(in the rows, 128 means zero)
name the system of each run:
K, seq 1 (11 x 20):
[[ 83 118 208 116 103 157 100 136 146 152 135  85 117 176 168 119 129 126
  112 123]
 [107 112 158 114 147 128  97  95  79  79 183 135  91 171 115 124 121 128
  147 173]
 [ 56 169 128 122 170 124 145 119 153 107 153 189 144 120 101  92 121 102
  120 145]
 [ 96 154 100 135  80 122 168  89 107 195 119 162 120 161  99 111 132  86
  118 120]
 [144 104 119 138 134  90 113 157  82 163 155 126 195 161  86 151 159 102
  138 111]
 [ 70 116 148 130 119 156  98 161 150 147 110  81 151 109  96 190 153 109
  114 152]
 [ 86  98 135 128 103 120 160 127 100 133 177  68  98 128 125 133 108 174
  108 183]
 [115 161  94 191 168 119 131 130 118  96 147 124 135 123 102  90 137 153
  156 198]
 [124 146  86 153 113 125 158  89 167 152 112 182 120  74  71 137 142 157
  119 134]
 [181 138 101 160 125 113 153 157 115 218 121 117 142 129 115 123  98 152
  100 100]
 [183 123 103 130 146 141  98 166  99 122  89  76 129 101 102 190 134 112
  144 134]]
N, seq 2 (11 x 20):
[[ 90  95 159 146 149 124  88 134  85 116 189 101 128 180 123 132 117 141
  128 179]
 [129 120  81 159 154  93 149 134 111  80 144 110 163 113  89 114 174 116
  146 189]
 [113 131 127 117  85 119 191  98 157 153 153 135 120  78  93 122 170 143
   91 165]
 [179 141 141 125 154 120 146 152 112 199 164 134 119 106  84 138  91 159
   90 122]
 [109 124  85 122 148 129 115 180 126 129 107 124 161  77 121 192  83 149
  133  95]
 [ 37 122 150 143 122 142 118 132 152 110 135 109 115 134 127 127  95 197
  148 113]
 [172 103 154 157 152 117 104 125 119  81 147  78 104 144 106 108 147 193
  163 148]
 [176 112 106 140 137 110 137 101 186  82 115 163 151  77 122 114 185 149
  128 135]
 [148 166 148 140 120 164 145 107 196 177  95 150  85  93 127 110 123 140
   84 133]
 [184 160 140  95 163 160 104 154 109 130 124 134  94 102 164 148  66 134
  124 109]
 [ 91 156  96 115 132 130 129 143 129  81  86 138 138 125 165 119  91 128
  181  62]]
K, seq 3 (11 x 20):
[[127 150 133 143 169 107 163 156 161 176 114 121 143 125  53  96 127 113
   91 106]
 [172 144 135 116 105 136 149 130  99 175 114  75 102 124  72 145 163  86
  115 152]
 [153 148 166  98 139 117 143 181 108 122 182  83 167  85 102 140 164 152
  142 146]
 [ 89 194 159 138 104 172 129 142 138 130 117  84 105  96 114 131 140 176
  172 145]
 [133 134 136 134 125 107 153 107 104 119 158 122  87 129  75 108 104 215
  168 101]
 [146 166 127 165 190 122 130 144 160 129  86 123 114 132  58  87 116 134
  141 100]
 [180 128 137  89 122 125 167 110 141 152  98 113  78 102  64 134 143 104
   98 104]
 [192 161 171  99 147 121 153 182 115 149 150  74 147 116 132 100 149 113
  120 122]
 [139 180 176  94 103 170 110 134 119  98 122  94 111  95 120 150 173 131
  181 139]
 [106 154 184  96 118 128 147 130 130 113 171 126 113 116 122 103 113 208
  163  80]
 [116 175 149 156 156 141 112 115 126 122  96 121  81 174  86  84 105 140
  174  98]]
W, seq 4 (11 x 20):
[[114  78 111 107 129 101 151 110 109  95 164 115 106  89  59 167 123 173
  123 149]
 [135 142  94 139 177  96 184 174 154 123 129 107 166  97 130  80 127 108
   90 146]
 [118 150 134 102 102 156 148 158  83 147 131  48  95 104 124 162 111 122
  125 167]
 [163 144 127 115 136 122 119 166 120  99 168 138 194  73 163 146 161 157
  154 138]
 [123 182 102 169  95 147 148 124 139 138  75  91 128 112 100 114 181 117
  169 146]
 [187 118 141 146 137 133 119 116 135 101 142 109  81  96 122 130 115 223
  145 137]
 [170 130 111 134 189 125 111 159 163  94  67 113 141 106  94 131 146  83
  124 112]
 [119 165 145  77 109 169 157 113 158 119 100 122  58  76 145 132 101 132
  112 126]
 [190 160 170 107 158 139  96 168 121 119 131 121 149 145 191 105 123 117
  148  92]
 [ 99 159 159 103  85 164  97 106 138 133  93 141 124 122  91 167 173 108
  175  89]
 [126 144 159 157 135 134 116 101 181 119 137 174 121 137 159  74 120 197
  144  97]]
A, seq 5 (11 x 20):
[[103 184 149 131 132 146 153 177 142 131 160  91 144  76 157 108 120 181
  135 157]
 [158 155 168 155 135 153 110 149 151 132 112  74 103 100  87 137 142 200
  161 124]
 [116 109 141 166 181 119  98 139 188 101 122 144 149 110  82 124 132 185
  133 113]
 [169 112 114 166 178 139 102 117 193  96  81 132 111 114 132 111 142 108
   95 167]
 [158  79 156  89 142 124 138 107 180 102 153 151 108  95 154 125 136 130
   59 153]
 [169 166 171  81 143 135 149 149 158 104 141 130 135 103 198  79 137 111
  114 115]
 [159 159 212  77 115 166  90 131 142 140 128 135 113 120 134 145 145 134
  145  81]
 [129 140 169 126 174 133  73 131 131 116 132 173 131 172 130 111  94 140
  158  65]
 [142 113 127 126 149 135  85  80 128  87  84 159  91 177 104 124 136  76
  148 110]
 [ 93  86 128 107 122 112 134  75 138 124 144 185 118 177 143 105 126  74
   85 129]
 [160 129 124  94 102 112 166 121  92 149 129 117 127 168 177  90 135  54
  105 118]]
G, seq 6 (11 x 20):
[[182  97 132 124 196 121  93 133 127 116 151 157 107 106  84 159  90 152
  101 134]
 [124 210  90 116 157 135 160 150 134 126 121 175 153  67 124 114 118 106
  139 127]
 [178 140 130 115  67 130 171 117 114 180 140 105 123  89 108 146 175 137
  117 149]
 [105 106 152  94 101  95 164 143 137  98 136  88 154 135 125 103 152 159
  161  56]
 [126 120 143 129 108 174  83 144 140 108  75  71  99 136 192 155 112 137
  145 118]
 [157 112 184 125 187 135  97 115 158  87 164 145  91 132 134  98 113 161
  103 154]
 [175 175  67 149 166 122 126 121  93  93 119 174 131 116 138 106 113 110
  166 143]
 [167 149 143  89  88 140 132  88 121 170 140 190 128 108 103 153 168  94
  119 118]
 [114 163 154 111 103 105 180 147 108 158 139  90 151 166 130  67 149 110
  146  86]
 [111  77 133  95  87 138 114 126  79 120 124  70  94 161 160 173 100 128
  137 115]
 [ 57 119 169 115 151 145 106 108 166  69 145 142 107 143 158 102 116 131
  119 154]]
J, seq 7 (11 x 20):
[[ 85 110 107 136 181 133 103  99 136  83 113 151  88 140  84 135 105  88
  111 171]
 [113 128 124  71 160 131 162 127 142  75 122 123  91 104 161 106 100  72
   86 150]
 [175 136 148  59 121 126 154 155  98 122 118  77 116 129 158 125 127  74
  121  94]
 [140 146 169 109 124 129 103 166 117 154 112 113 179 165 120 131 164  83
  156  67]
 [ 75 155 143 172 132 163  76 140 154 155  71 118 135 160  92 142 140 106
  152 113]
 [ 41 117 126 149 170 145 109 138 139 115 118 105 100 143  90 139  81 128
  111 159]
 [ 76 134 108  83 156 115 188 147 134  82 129  98 103  85 109 118  91 118
  110 135]
 [163 121 159  58 118 110 182 149 134 125 131  78 119  91 101 129 151 112
  107  99]
 [191 130 169 122 147 122 112 176 157 155 107 102 166 123 108 128 159 128
  129  67]
 [126 156 156 163 150 169  55 161 155 137  94 121 146 116 108 167 137 155
  160 114]
 [ 56 154 164 148 152 163  99 139 146 109 143 114  99 127 122 124  90 184
  145 152]]
G, seq 8 (11 x 20):
[[ 92 134 168  96 124 154 118 159 169 185 118 136 136 110 134 159  94 131
   87  77]
 [124 145 119 148 144 126 171 164 122 145 153  70 114 111 160  93  83 171
   97 172]
 [135  75  79 119 111 107 136 100 123  78 151 150 128  81 137 168 123 180
  133 143]
 [121 158 133 157 109 145 116 114 205 122  95 169 167 100 156 108 182 138
  144 114]
 [217 118 149 169 131 121 109 144 127 184 119 102 134 159 122 115 141 158
  121 104]
 [133 123 132  78 155 114 129 157 109 124 144 153 135 124 142 141  59 146
  128  47]
 [114 182 123 109 100 171 152 131 129 145 134 131 104  89 206 125  96 129
  108 165]
 [160  96 133 133  98  96 163  85 120 109 188 133 120 126 139  92 164 182
  126 167]
 [123 114  94 144  99 115 108 107 129  92  93 159 163 154 162 124 152 130
  188  72]
 [148 129 184 136 115 168  74 117 159 187 106 146 115 170 158 132 128 113
  103 105]
 [139 135 135 132 181 101 145 148  89 142 173 129 117 172 137  76  63 136
  111 121]]
A, seq 9 (11 x 20):
[[108 137 142 154 122 146  86 135  99  95 146  99 126 128 121 153 130 202
  199 137]
 [115 134 114 200 138 120 109  92 149 105 131 150 128 139  81 103 159 178
  168 158]
 [159 106  88 180 138 105 156  88 176 148 107 157 122 115  84 100 155 131
   88 154]
 [165 105  89 109 139 107 179 141 172 146 113 137 142  73 142 130 124 107
   57 127]
 [144 142 131  78 122 156 140 172 143 124 120 103 133  67 199 157 105 121
  101 124]
 [123 151 181  99 115 167  93 146 121  99 147 106 112 109 180 148 109 186
  167 113]
 [130 147 169 155 134 140  83 107 136  88 133 139 118 153 120 101 148 190
  198 104]
 [147 114 131 174 139 116 100  76 171 124 105 182 127 156  82 100 170 134
  139 115]
 [169  91  91 138 148 103 140  97 163 147 107 187 136 134 126 111 130  82
   67 122]
 [160 113 100  66 122 124 159 130 127 125 120 145 124  99 183 142 109  67
   76 120]
 [112 156 158  58  90 158 136 143 103 124 147 121 118 111 203 144 100 117
  136 108]]
N, seq 10 (11 x 20):
[[ 97 144  67 162 120 132 164 112 173 145  96 165 140 106 161 100 128  95
   87 163]
 [136 165 151 108  97 161 152 140  95 175 151  88  87 122 175 124  96 135
  105 165]
 [154 155 101 113 137 101 136 165  67 124 164 149 178 125 151 128 107 141
  173  89]
 [ 72 122 100 157  59 130 130 112 136 156  93 123 152 141 114 153 153 147
  166  91]
 [133  75 164 154 115 132  79  87 114 152 174 143 105 180 128 141 125 165
  110 159]
 [167 110  56 183 177 108 117 132 117 105 116 137 147 126 128 125 125 109
  115 186]
 [ 86 146  97 118  82 142 185 113 156 129 126 124 116  73 172 121 134 129
   99 180]
 [163 173 154 123 124 123 163 145  89 182 180 118 114 132 137  89  96 173
  125 121]
 [165 127  86 131 111 118 112 163  96 139 113 126 178 103 128 179 133 149
  171  78]
 [ 49 108 130 159  88 142  98  95 162 148 123 169 136 144 132 147 120 173
  134 106]
 [157 104 135 184 152 139  82 110 105 128 135  95  80 171 122 125 107 160
  128 185]]
J, seq 11 (11 x 20):
[[117 131  99 167 118 126  90 127  58 165 152 153 146 173 127 152  95 151
  169 118]
 [ 41 134 100 141  92 126 139  75 139 122 140 196 135 130 116 123 140 130
  141 141]
 [126  72  91 143 102 110 169  75 144 132 113 117  75 142 132 108 116 129
   76 160]
 [178  72  77 110 151  81 147 142 104 103 152 133 165 117 152 136 131  96
   96 143]
 [163 158 122 112  86 152 130 137 140 148 118 143 173  90 188 143 183  85
  122 146]
 [139 135 152 165  97 151  98 141 107 214 133 110 134 177 171 132 114 136
  112 133]
 [ 65 135  76 164 124 119 112 136  87 153 136 165 165 149 120 151  84 143
  158 109]
 [ 42 108 102 124  73 129 162  75 147 126 131 152 110 110 107 145 142 133
  114 154]
 [144  57  97 139 124  86 182 115 152 136 128  95 113 132 138  99 117 138
   63 139]
 [191 103  75 118 135 101 140 159 110 117 129 121 181  81 142 164 152 110
  118 137]
 [146 156 163 129  88 162 111 144 152 178 144 137 172 101 178 142 177 126
  112 153]]
W, seq 12 (11 x 20):
[[133 108 112 177 110 131 101 144 137 104  72  59 146 156 151 127 162 139
  173 118]
 [136  81 146 113 117 129 120  83 170  57 124 116  88  99 113 135 169 161
  130 154]
 [171 153 153 126 193 123 143 129 162  97 124 128 109 127 115  61 144  88
   99 153]
 [135 181 164  77 149 162 126 139  93 146 135 123  75 113  80 151  94 104
  127 125]
 [128 180 132 104 146 135 120 168 124 139 140 178 176  98 156 133  97 143
  154  66]
 [ 81 154 115 150  78 149 119 136 129 148  69  97 136 154 149 131 130 134
  180  74]
 [124  65 154 136 103 119  99 100 155  81 135 113 117 146 160 127 141 200
  153 106]
 [119  94 148 139 167 112 115 111 175  78 102 116 127 160  95  89 176  81
  112 142]
 [102 145 170  87 153 142 147  99 128 115 162 139  58 124  95 107  99 119
   95 162]
 [133 173 142 102 188 119 123 174  84 137 167 155 158 142 124 112  89  96
  131 105]
 [ 55 167 110 105  84 138 144 141  97 160 121 133 149 122 107 162 112 124
  167  80]]

runs to name:
seq 13 (2 x 20):
[[142 101 108 155 205 124  98 131 163 114  89 142 116 137  88 130 106  90
   86 140]
 [116 140 127  79 164 162 109 150 140  79 116 130 113  78 164 162  99  88
  107 158]]
 -> J
seq 14 (2 x 20):
[[162 147 139 128 144 139 134 163 152 115 160 123 144  73 194 114 111 188
  116 148]
 [149 174  97 145 109 168 113 101 121 109  89 145  80 107 172 129  99 162
  172 127]]
 -> K
seq 15 (2 x 20):
[[165 150 119 118 142 121 168 184 118 150 161 100 155  85 181 112 100 152
   99 143]
 [147 171 155  90 121 161 118 160 121 107 123  89 116  62 110 171 141 162
  171 119]]
 -> A
seq 16 (2 x 20):
[[114 149  70 160 109 121 153 118  88 199 100 133 121 154  82 136 109  91
  123 125]
 [ 86  89  59 123 113  99 166 139  87 149 123 105 129 124 100 167  84 119
  109 121]]
 -> A
seq 17 (2 x 20):
[[160  85 168 120 119 125 124 132 170 140  91  83  95 141 127 124 115 171
  115  55]
 [161  97 166 130 173 135  67 153 179  97 114 135 154 136 173 127 131 133
  116 100]]
 -> N
seq 18 (2 x 20):
[[120 194 151 103 113 190 103 124 106 135  95 118  80 130 158 143 113  82
  146 145]
 [143 126 170 101 142 110 157  90 105 105 182 121  77 149  91  82 142 126
  115 166]]
 -> G
seq 19 (2 x 20):
[[166  79 150 100 166  97 132 164 140  91 126  71 129 111  89 140 127 160
  126  86]
 [130 167 125 100 161 163 107 175 151  81  91 109 128  68 162 154 108 121
  145 120]]
 -> G
seq 20 (2 x 20):
[[128 140 140 113  70 140 163 140 129 180 154 104 124  81 152 148 119 196
  119 120]
 [118 104 130 135  93 112 162 118 159 101 137 100 118 111 168  98 121 217
  144 100]]
 -> G
seq 21 (2 x 20):
[[187 114 119 118 108 137 132 143 133 135  72  76 114 143 197 122 126  89
  112 104]
 [114 148 155 105 115 139 112 138 140 126 141 166 176 149 220 101 136  94
  127 100]]
 -> N
seq 22 (2 x 20):
[[110 123  58 175 128 115 133  81 132  88 108 174 133 148 153  92 137 106
  144 159]
 [149 124 116 133  70 138 173  85 125 156 120  98  76 134 168 103 143 117
   95 175]]
 -> N
seq 23 (2 x 20):
[[117 163  86 173 200 127 118 147 163 108  85 159 141 124 118  94  97 112
  129 124]
 [193 128 100 132 136 135 130 126 122 186 123 153 124  90  95 169 129  99
   77 157]]
 -> G
seq 24 (2 x 20):
[[111 139 164 163  96 166  63 116 159 145  93 135 148 159 139 142 175 134
  164 108]
 [113  67 170 103 130 126  95 106 121 137 170 145  96 151 109 164  85 174
  103 104]]
 -> K
seq 25 (2 x 20):
[[144 103 154 120  89 150 110 107  93 181 143 108  90 174 172 145 108 114
   90 153]
 [137 122 130  87 129  81 156 140  65  95 187 124 158 147 125 107 130 140
  170  92]]
 -> A
seq 26 (2 x 20):
[[187 121 160 160 162 136 106 136 167  85 111  77 107 120 135  98 163 156
  133 162]
 [176 149 163 104 133 153 131  94 170 110 141 162  74  73 135 119 132 167
  110 150]]
 -> K
seq 27 (2 x 20):
[[ 63 109 130 136  99 153 106  99 182 164  88 164 131 140 125 154 138  89
   90 120]
 [121 109 127 185 166 105 139 155 141 173 131  90 145 169 113  85 119 118
   76 160]]
 -> G
